Each row has a name. Each question is about the rows just above it.

Z583: [165 164 140 142 176 147 136 166 143 134 142 172 141 158 134 152 131 163
 127 136 152 194 140 164 149 139 135 152 161 128 135 173 179 117 134 126
 163 149 163]
Z957: [ 94  97  98  98 102  97 103  96  99  96  96  97 101  99  99 102  99  95
  91  96 102  97  98 102  98  97  94  92  93 100  95 100  91 100 100  99
  96  97  95]
Z848: [ 91  96  98  98 104  97 106  96 100  95  95  97 103 100 100 104 101  92
  88  94 104  95  97 104  98  96  92  88  90 102  93 101  87 101 101  93
  95  96  93]
Z583 without one entry, shuffled: [136 135 134 140 142 164 158 172 152 126 163 141 139 135 134 147 142 152
 176 128 164 163 134 163 131 173 140 149 143 136 165 152 127 161 149 117
 194 166]. Gone: => [179]
Which entry of Z583 is missing from [179 147 194 149 165 134 152 134 128 127 152 176 140 149 117 143 136 131
 140 163 172 163 164 142 135 161 134 173 141 126 152 135 163 164 139 158
 142 136]? => [166]

Z315: [122 165 157 126  83  89 147  90 113 149 119 131  88 149 101 129 104 112
  96 115 108 151 102 169 120  97 144 143 139 134 147 143 144 143 131 114
 115 132 146 129  74 114]
Z62: [130 171 155 125 103  85 141 102 105 146 128 132  96 154 116 118 103 110
  95 117 119 133 105 164 131 104 141 138 137 131 144 141 149 128 133 116
 120 138 137 122  92 102]
Z737: [127 172 103 125  96  84 143  99 107 146 128 129  95 151 112 120 104 108
  95 116 113 138 102 163 127 102 142 139 138 131 146 145 146 132 133 115
 119 137 141 124  87 106]
Z106: [123 168 159 128  86  89 146  93 109 149 121 130  91 147 105 127 105 108
  95 115 108 148 101 166 122 149 142 142 138 133 147 144 146 140 132 113
 117 133 145 125  78 112]
Z940: [108 206 152  85 169 114 131 142  86 128 148  95 152  98 141  50 160  64
  98 136  59 140  78  73 151 117 139 115 126 141 124 165 137 113 140 101
 107 156 170  76 170 124]
Z351: [143 152 136 127 135  99 128 129 109 130 140 133 118 153 141 111 110 120
 112 121 145 104 125 149 144 126 133 129 131 126 136 129 143 106 133 127
 130 144 118 121 126  93]
Z912: [122 165 157 126  83  89 147  90 113 149 119 131  88 149 101 129 104 112
  96 115 108 115 107 120 147 123 135 124 129 132 131 143 141 109 136 115
 122 149 138 103 144 104]
Z241: [123 168 159 128  86  89 146  93 109 149 121 130  91 147 105 127 105 108
  95 115 108 148 101 166 122 122 142 142 138 133 141 144 146 140 132 113
 117 133 145 127  78 112]
Z693: [122 164 158 129  82  89 146  90 113 150 118 131  88 148 102 131 103 111
  97 114 108 151 101 168 120  98 142 143 138 133 147 142 144 144 129 114
 115 132 145 130  74 117]
Z696: [139 162 147 129 112  87 136 114 107 140 133 135 102 157 127 119 101 117
 102 117 136 116 116 165 137 114 138 135 137 127 142 135 148 117 132 122
 127 142 126 126 102  94]
Z999: [146 151 140 131 123  93 130 122 110 134 137 138 110 159 135 119 101 125
 110 119 151 105 126 163 140 120 134 134 133 125 140 128 146 111 132 127
 131 143 116 127 112  90]
Z477: [136 166 150 126 109  85 137 109 106 141 131 135 101 157 124 117 101 113
 100 117 131 122 112 165 136 110 139 136 136 129 145 136 148 121 133 120
 124 141 130 123  99  95]
Shuffled Z737 with one entry gone: [131  84  96  99 151 124 113 139 132 107 125 115 133  95 146 102 138 119
 142 102 146 127  87  95 116 137 128 129 141 172 127 112 146 138 108 104
 143 120 103 163 106], missing => [145]
Z106 without one entry, shuffled: [146 140 127 133 166 149 142  91 117 138 122 105 168  95 145 133 121 142
 144 101 125  93 146 109 123 130 108 105 128  86  78 147 115 149 112 159
  89 113 132 147 108]. Gone: => [148]

Z442: [ 71 184 104 134 165 152  72  94  62  95]
Z207: [175 198 147  60 117 171 123 171 100 133]
Z520: [175 198 147 208 117 182 144 169 207 176]
Shuffled Z442 with one entry gone: [ 95  62 152  94 134 104 184  72 165], missing => [71]
Which entry of Z520 is missing from [198 175 117 144 176 169 182 208 147]? => [207]
Z520 without one entry, shuffled: [175 176 198 117 144 182 169 147 208]. Gone: => [207]
Which entry of Z520 is missing from [147 207 144 208 169 175 198 117 176]? => [182]
Z442 without one entry, shuffled: [ 71 134 152 184  72  62  95 165 104]. Gone: => [94]
Z207 without one entry, shuffled: [123 147  60 100 198 133 171 175 171]. Gone: => [117]
Shuffled Z442 with one entry gone: [ 95 152  62  71 134 184  72 104 165], missing => [94]

Z85: [113  89 140 167 183 150 132]
Z597: [197  91 156 184 198 140 157]
Z736: [120  85 156 179 186 157 122]
Z92: [163 163 107  68 116 124 118]
Z21: [128 122 136 154 157 135 137]
Z916: [107 106 133 147 128 136 132]
Z843: [151 145 128 107 146 113 179]
Z423: [ 63  88 118 201 123 144  57]
Z605: [112 138 133 132  95 113 105]
Z352: [136 164 123  83 135 131 171]
Shuffled Z916 with one entry gone: [107 133 132 147 136 128], missing => [106]
Z597 without one entry, shuffled: [184 140 197 157  91 198]. Gone: => [156]
Shuffled Z352 with one entry gone: [ 83 131 164 123 171 136], missing => [135]
Which entry of Z85 is missing from [140 183 113 167 150  89]? => [132]
Z597 without one entry, shuffled: [184 156 197  91 140 157]. Gone: => [198]

Z811: [ 73 151 178 187  79]
Z41: [191  98  71  95 169]
Z953: [185 110  79 108 174]
Z557: [ 73 171 179 148 104]
Z368: [ 67 166 178 159  90]
Z956: [182 103 105 106 172]
Z128: [177 152 178 176  84]
Z750: [ 75 157 182 184  79]
Z181: [ 69 160 182 179  81]
Z11: [185 102  75 114 113]
Z536: [189  92  75  80 168]
Z750 without one entry, shuffled: [ 79 184  75 157]. Gone: => [182]
Z956 without one entry, shuffled: [105 172 182 103]. Gone: => [106]
Shuffled Z181 with one entry gone: [160 182  81 179], missing => [69]
Z956 without one entry, shuffled: [172 103 105 182]. Gone: => [106]
Which entry of Z11 is missing from [113 114 102  75]? => [185]
Which entry of Z11 is missing from [113 185 114  75]? => [102]
Shuffled Z128 with one entry gone: [152 177  84 178], missing => [176]

Z947: [154 126  81  86 191 173  86 138]
Z946: [103 103 104  94 119 102  93 118]
Z990: [107 123 155 148  86  98 148 117]
Z997: [130 127 130 158 129 129 126 129]
Z320: [118 129 144 141 102 109 140 123]
Z717: [129 125 108  97 136 133 104 127]
Shuffled Z946 with one entry gone: [118 119 103  94 104  93 103], missing => [102]
Z946 without one entry, shuffled: [104  93 102 103 118 103  94]. Gone: => [119]
Z946 without one entry, shuffled: [103 102 104  94 103 119  93]. Gone: => [118]
Which entry of Z997 is missing from [129 158 130 129 130 129 126]? => [127]
Which entry of Z946 is missing from [104 103  94 119 103  93 118]? => [102]
Which entry of Z947 is missing from [173 191  81  86 126 154  86]? => [138]
Which entry of Z946 is missing from [119 104 118  94 103 103  93]? => [102]

